One vector is turned by the same rotation once a step. Each row is the vector after some number of steps, and that number follows the row.
The counts run from 0 to 470.
[ -8 -46  21 -29 -14 -20  -1 -13 -16   1  43  -2  18  14   7  14  26 -13
  -5  -4   3  12  -6  19 -24  40 -14   1   9  29  -9 -48 -19  38  16   3
  33  36  17  19  -5  18 -23   1 -32   1 -34 -56 -32  42  36  39  -1 -11
  -2  -5 -19   0  -5  -6 -13  10 -35 -12  -6  17   1  38  -5 -19 -32 -38
   3  56  -3  15  26 -17]
10
[ -6 -12  -3 -23   9 -18  21   4 -21  -7  22  -2  12  26  -2  14   2   0
 -34 -10  -5  24  -2  36   2  -3 -30 -53   1  11  -8 -36  15  55  29   7
   3  28  -4 -36  -1  41 -35   9 -27  -2 -45 -47  -4  40  26   5 -22 -21
  20 -13 -19 -27 -11 -13   1  18 -41  34   6   9   0  21  -1   5 -41 -36
  19  52   6  11  17 -12]
397
[ -7 -57  20 -27 -23 -41  10  -9   6 -18  73  -6  14  -1 -10  17  35  -1
 -41  -6   4   6 -21  20 -13  32  -4   9   4  35 -19 -31 -19   0  16  -1
  33  37  -3   2   1  -4  -2 -14 -40 -14 -24 -35 -30   9  -5  30   4  16
  -7 -18 -17 -18 -12  -7 -14   2 -48 -14  -1   3  12  58   9 -25 -36 -30
  -4  34  14   6  25 -21]
357
[ -4 -21  33 -42 -11 -45  11 -11  13 -15  62   3  12  18 -43  12  28  14
 -41  -1  -6   5 -26   0 -33  -7 -29  -6  -6  17 -29 -18 -15  13  -1  12
  21  38   1 -25 -41   9 -14  -3 -34 -28 -23 -13 -26  -1  18  26   9   7
  -4 -24   0 -14 -25   3 -22 -15 -44   2   0 -15   3  44  10  -6 -47 -17
  -8  27  38  -8  20  -9]
236
[-16 -24  -1   7 -37  13  29  -5 -19 -13  55  11   2  30   0  12  -5 -29
   2   7   7  26 -34  28   6   0 -11 -31 -18  23  -4 -25  12   5  14  15
  12  46   5 -26  32  67 -19  19  -2   4 -16 -50  -5   3  18  15 -33 -12
   2 -10 -34  -4   3  19  -8  -8 -30  25  23  13  22   3  53 -20   8 -53
 -17   2  12 -16  18 -34]
421
[-29 -11   1 -39 -11 -19  14 -19  -3   7  40   0  18   2   2  38  10 -33
 -17   8  25  11 -29 -20 -28 -23 -27  -6   4  11 -29  -8 -44  -3   5  12
  23  21 -20  16 -27  18 -20 -10 -34 -40 -26 -36  16 -12   9  27 -16 -18
  11 -44  17 -14  -3   4 -19  -4 -44  30  -6 -10  33  54  31 -16  -1 -33
  -6  20 -22  -8  -3 -62]
81
[-22 -10  -4  11 -17 -25  19  30 -16  -4  63 -15  -3  21  20  16  -8 -26
 -17  25  -2  16 -27  16   0   1 -13 -41 -33  -5   0   1  28  22   7  15
   6  13 -10 -34   4  32 -20 -12 -38 -17 -23 -63   8   4   0   4 -34   1
  17 -29 -45 -27 -23 -12 -19  15 -37  42  18   4   9  34  38  14 -29 -21
  27  54   3   8  32   4]
282
[-11 -15   8 -33   7 -19  25  -2  -3 -15  45   1  11  -2 -18  11  24  13
 -31  -1  -1   1   1  20 -13   2 -29 -35   8   8 -29 -34   7  46   8   5
   6  13   1 -37 -33  27 -43  -3 -23 -17 -32 -39  -9  28  29  14   7  -7
  10  -3 -26 -18 -17  -6 -25  18 -42  35  -4  -1  -4  40 -14  15 -65 -31
   7  64   8  12  27  -8]
14
[-25  -5 -23 -20   5   1  37  -6  -8  -8  54   7  10  -9 -18  28  -6 -18
 -23  13  34  19 -19  14  -8 -32 -21 -37   6  -5 -32 -15  -8   1  14  26
  -2  -6  -8 -22 -17  35 -40 -14 -16 -36 -19 -44  31 -16  14   5 -10 -22
  18 -25 -16  -8  -9  11 -11  14 -42  66  10   4  15  37  43  -2 -18 -40
  -1  29 -22 -10  10 -56]
190
[ -6 -17  16 -24 -26 -16   3  31 -18  -6  48 -13  16  42  13  28 -11 -20
 -17  12 -10  17 -32  31 -13 -15  -7 -21 -24   5   8 -17   9  30  27  21
  14  45   1 -10  -4  34 -17  -2 -44  -2 -17 -45 -20  12  -3  12 -43 -12
   7 -39 -24 -35 -15  -9 -11   3 -44  12   1  13  18  37  30 -12 -23 -32
  36  31  -1 -10  23   4]
408
[-26  -7  20 -38 -20   4  -9  -8  -7  -1  49  -3   1  42   3  15  -1 -55
  11  25   5   1 -53 -16 -25 -18 -13   2 -24   6  -9  -3 -27  -7   7  21
  27  52   8   9  -4  39 -13  -2 -17 -20 -19 -31 -11 -17  25  50 -23 -12
   4 -36   1  -2 -12  16 -36 -26 -17  26  -7 -11  23  34  55 -32  17 -32
  -3  11   3 -25  10 -40]
320
[ -6  -3 -13  16 -25 -24  26   4  -3  -5  45 -22  -3  23  15 -12  -7 -16
 -32   3  -3  14  -9  28  17  35 -20 -47 -10  25  -9 -16  25  19   9 -11
  16  42 -15 -39  41  43  -7  12 -11   3 -26 -69  13  32   3  -3 -35   3
  26  -1 -37 -23  -6 -12 -11   7 -44  31  26  -7  10  19  23  -5 -13 -30
 -12  32  19  -4  34 -11]
158
[-20  -7  25 -35  -4 -18   6 -23   5 -10  57  17  10  31 -28  26  28 -11
 -10  18   5   1 -50 -12 -49 -29 -19  -4  -8   1 -18 -15 -21  12  -7  18
  18  33  10 -15 -50  19 -18   2 -17 -39 -15 -13 -13 -16  35  39  -1 -16
 -17 -37   6  12 -19  12 -29 -27 -30  23 -14  -2   5  38  28 -15 -24 -35
  -6  20  14 -17  12 -29]
218
[-18 -34   0   9 -50  -4  30 -10 -11 -10  55   8  10  26  10  14  -6 -29
   1  11  11  22 -33  27   3  20  -4 -19 -13  31  -7 -20   7  -4  18  16
  26  38  -6 -19  48  64 -14  18 -14   4 -18 -61  13   5   5  12 -31 -10
  14 -11 -25  -7  -1  17  -5  -2 -31  14  24  -2  25  14  62 -11  10 -42
 -13   1   5 -22  22 -33]
56
[-11 -23  10 -26 -27 -23  33 -26  -8   8  23 -10  16  10   0   8   4  -3
 -20 -20   4  11   3  21   3  31 -23 -17  17  38 -16 -43 -17  26  12   7
  28  48  -8 -11  34  47 -32  25 -11   1 -36 -67  11  48  26   2 -17 -17
  38   4  -3 -15  14  -4  -2   7 -45  10  25 -14  11  27  14   7 -14 -34
 -13  28   4 -15  16 -27]
153
[-13  19 -15 -18  -5   3  16 -33  -4  -3  25   6   3  31  -3   9   3 -48
 -38 -15  17  14  -9  -8   0 -12 -32 -39 -12  16 -24 -12  -7  18  16  -1
  13  58 -20 -20  12  56 -20  18   3 -17 -29 -38  11  18  29  17 -30 -27
  25 -25   4  -3   5  -5 -11 -15 -32  36  10 -17  16  13  33 -37  11 -64
 -33   5  10 -10   2 -51]
433
[  2  -8 -23  -5  13 -22  29 -32   7 -16  40  16  25   5 -15  14  27  -8
 -55 -20  19  23 -12  12 -18   1 -34 -33   7  34 -37 -28 -20   6  30  -6
  19  35 -15 -20 -11  33  -4   0 -11 -12 -35 -22   9  11  10  19  -3 -10
  -2 -34  -2   4   6  -1   5  -4 -49  21   9   2  12  23  27 -46 -13 -58
 -39   7  15   2   4 -65]
449
[-42  -1 -21 -26   5   0  27 -22 -10   8  30  10  12  -6  -8  34   0 -31
  -4   3  26   6 -21  -8 -11 -25 -25 -28  15   4 -29 -18 -17  -3   8  20
  10   6 -14   2  -7  43 -41  -1 -11 -38 -23 -46  32   1  25  18 -16 -35
  26 -18  -1  -1   0  12 -19   2 -39  58  12   6  27  32  41   1   1 -42
  -6  25 -28 -13   3 -70]
189
[-26  -6  13 -31  10   1  27 -36   4  -5  44   2   8   3 -34 -11  38  -2
  -8  -6   4 -18   1 -10 -16  10 -33 -16   1   7 -34 -21 -10  32 -18   6
  24  27   5 -23 -18  39 -35  12   8 -28 -37 -44  -6  22  60  35  13  -8
  14  10 -10  21  -9   5 -35 -10 -27  40   4  -8  -2  25  -2   6 -26 -45
 -31  47  18  -7  19 -40]
120
[ -2 -41  12 -20 -12 -30  20 -35   4 -22  52  17  22  22 -19  15  38  -9
 -33 -15  10  19 -18   8 -34  14 -16   2   3  40 -30 -42 -32  10  17 -10
  30  53  -5  -5  -4  23  -6  11 -16  -8 -31 -19 -19  13  22  39   4  -9
 -14 -25  -3   4  -1   6   5 -15 -38 -11   3   0   9  35  24 -44 -11 -49
 -33   6  22   4  10 -44]
341
[-31 -18  23 -32 -11 -17  -3 -36  -6 -11  54  25  17  37 -15  21  31 -18
   6   9   5  -3 -49  -6 -43 -10 -22  11  -5   6 -24 -24 -20   8   3  23
  31  37  10  -6 -27  34 -14  14 -16 -29 -20 -18 -23 -10  46  61   0 -14
 -19 -26  -1  22 -10  13 -25 -20 -19   5 -12   9   8  29  31 -27   0 -47
 -19  17  22 -11   9 -45]
217
[-22 -30  21 -34 -10  10  28  16 -10  -6  64 -18  -6 -12 -14   1  10 -17
  -7  22  -2 -18 -11   9  12   1 -14  -9 -17  -6  -5 -12  -2  17  -9  26
  21  21  15 -17   1  27 -31  -6 -19 -11 -13 -57 -12   7  22  17   1   4
  31  17 -37 -13 -20  -1 -50  20 -32  44   8   3   4  41   6  17 -44 -17
  14  70  -5 -20  44  -9]
19
[-25 -29  34 -43 -25 -11   5 -19 -22  11  21  -8  21  32   4  16   1 -13
  12  -7  -5   1 -14  10 -17  23 -24   0   5  17  -1 -38 -21  39  12  14
  33  61   9  11   7  49 -38  33 -27   5 -40 -60 -18  42  43  30 -11 -25
  14   0   0  -9   0  -9 -16   1 -31  -1   6  -6   7  29  12  10 -16 -36
   3  39   4 -16  11 -11]
28
[-13 -42   7  -1 -49 -43  29  13  -7 -10  67   6  15  18  14  19  -3  -9
 -14   8   0  21 -34  36  -9  24  -8 -18  -5  26  -2 -27  17   9  16  15
  18  32  -4 -25  19  39 -20   3 -42  -8  -8 -60  -1  13 -10   2 -25  -6
   7 -20 -31 -26   0   8   7  13 -53  -1  23   9  16  39  44   7 -23 -19
  10  12   9  -6  28   2]
163
[-42  -6  -5 -20  -5  33  32 -21  -7  -9  51  15   2  10 -22   8   4 -41
   5  12  18   1 -30  -2  -2 -22 -16 -27  -4  11 -23 -13 -11   4   4  22
  21  27   9 -17   2  60 -32  14  10 -27 -18 -46  15 -12  34  24 -14 -22
  22  -2 -11  13  -6  26 -20 -16 -29  50  15  10  19  10  53 -12  10 -51
 -19   6  -8 -20  12 -58]
314
[  7  -1 -10 -29  21 -20  21  -5  20 -15  56 -14   8  -5 -29   8  28  -8
 -76  -6   2   3  -1   4  -5  -7 -32 -28 -12  21 -34 -12 -29  13  11 -16
   1  43 -18 -23 -19   2  -6 -22 -22 -27 -36 -17 -13   5   7  15   2  12
  16 -19  -5 -22 -20 -17 -21  -8 -60  36   2 -14  17  43  -1 -42 -31 -32
 -26  28  18  -4  14 -28]
345
[-24  -1   3 -21  -8  16  40 -16   0 -13  77   5   0  -5 -40   8  21 -22
 -20  19  11  -9 -24  -9  -5 -23 -13 -19 -15   4 -38  -6 -23 -17 -15  19
  22  24   9 -31 -15  34 -20  -4   3 -36 -13 -26  10 -30  27  18   6  -3
  16  -3  -9   7 -15  22 -34 -17 -36  51   9  -1  17  20  32 -15   0 -38
 -28  16  12 -33  23 -47]
332
[-15   0  10   1 -14 -12  -1 -24  10 -17  63  -6  -6  36   1  -8  18 -47
 -21  10   3   1 -41 -11 -22  17 -13  -7 -32  27 -20   3 -16  -1   3  -8
  35  59  -6  -9  10  33   4   9  -6 -20 -28 -34 -19 -11  26  54 -14  16
  -6 -24 -20  13  -7  -1 -36 -25 -12  12   3  -2  10  24  35 -48  17 -54
 -37   2  30  -4  26 -30]
336
[ -8 -15  18 -11   7 -25 -17 -24  -3 -14  52   5  11  38   7   4  34 -21
 -12   4  -7   7 -22   5 -33  22 -24 -10  -9  20 -13 -29  -6  33   8  -3
  40  43   5  -1 -29  33 -12  11 -19  -9 -38 -26 -35  18  39  66  -4  -9
 -18 -24 -27  17 -23 -12 -22 -11 -17  -6 -13  14  -5  36  10 -43 -25 -47
 -12  46  21  19  25 -19]
113
[-24   6   8 -19   3  18   3   1   3  -2  68  -7  -5  12 -12   4  15 -52
 -12  26   0  -1 -37 -26 -14 -21 -17 -12 -38 -10 -19  11  -8  -1  -3  15
  18  28   3 -10 -14  34  -9 -13  -5 -32 -17 -35  -4 -25  35  53 -11   5
  10 -20 -26  11 -28   5 -55 -18 -14  53  -8   5  19  28  38 -34  -1 -43
 -15  36   7 -10  22 -39]
212
[-30 -20  31 -48  -4 -26  12 -28  -4   9  31   5  21   9 -17  14  31   0
   8  -1   9  -7 -10 -13 -30  18 -30  -1  19   3 -25 -35 -19  37 -14  15
  27  16   2   1 -28  31 -41  17 -19 -27 -32 -59 -16  22  55  29   9 -16
  16  -1  -2   4  -9  -5 -27   6 -29  15   2  -2   5  38   3  31 -26 -31
   2  56  -5  -3  14 -23]
12
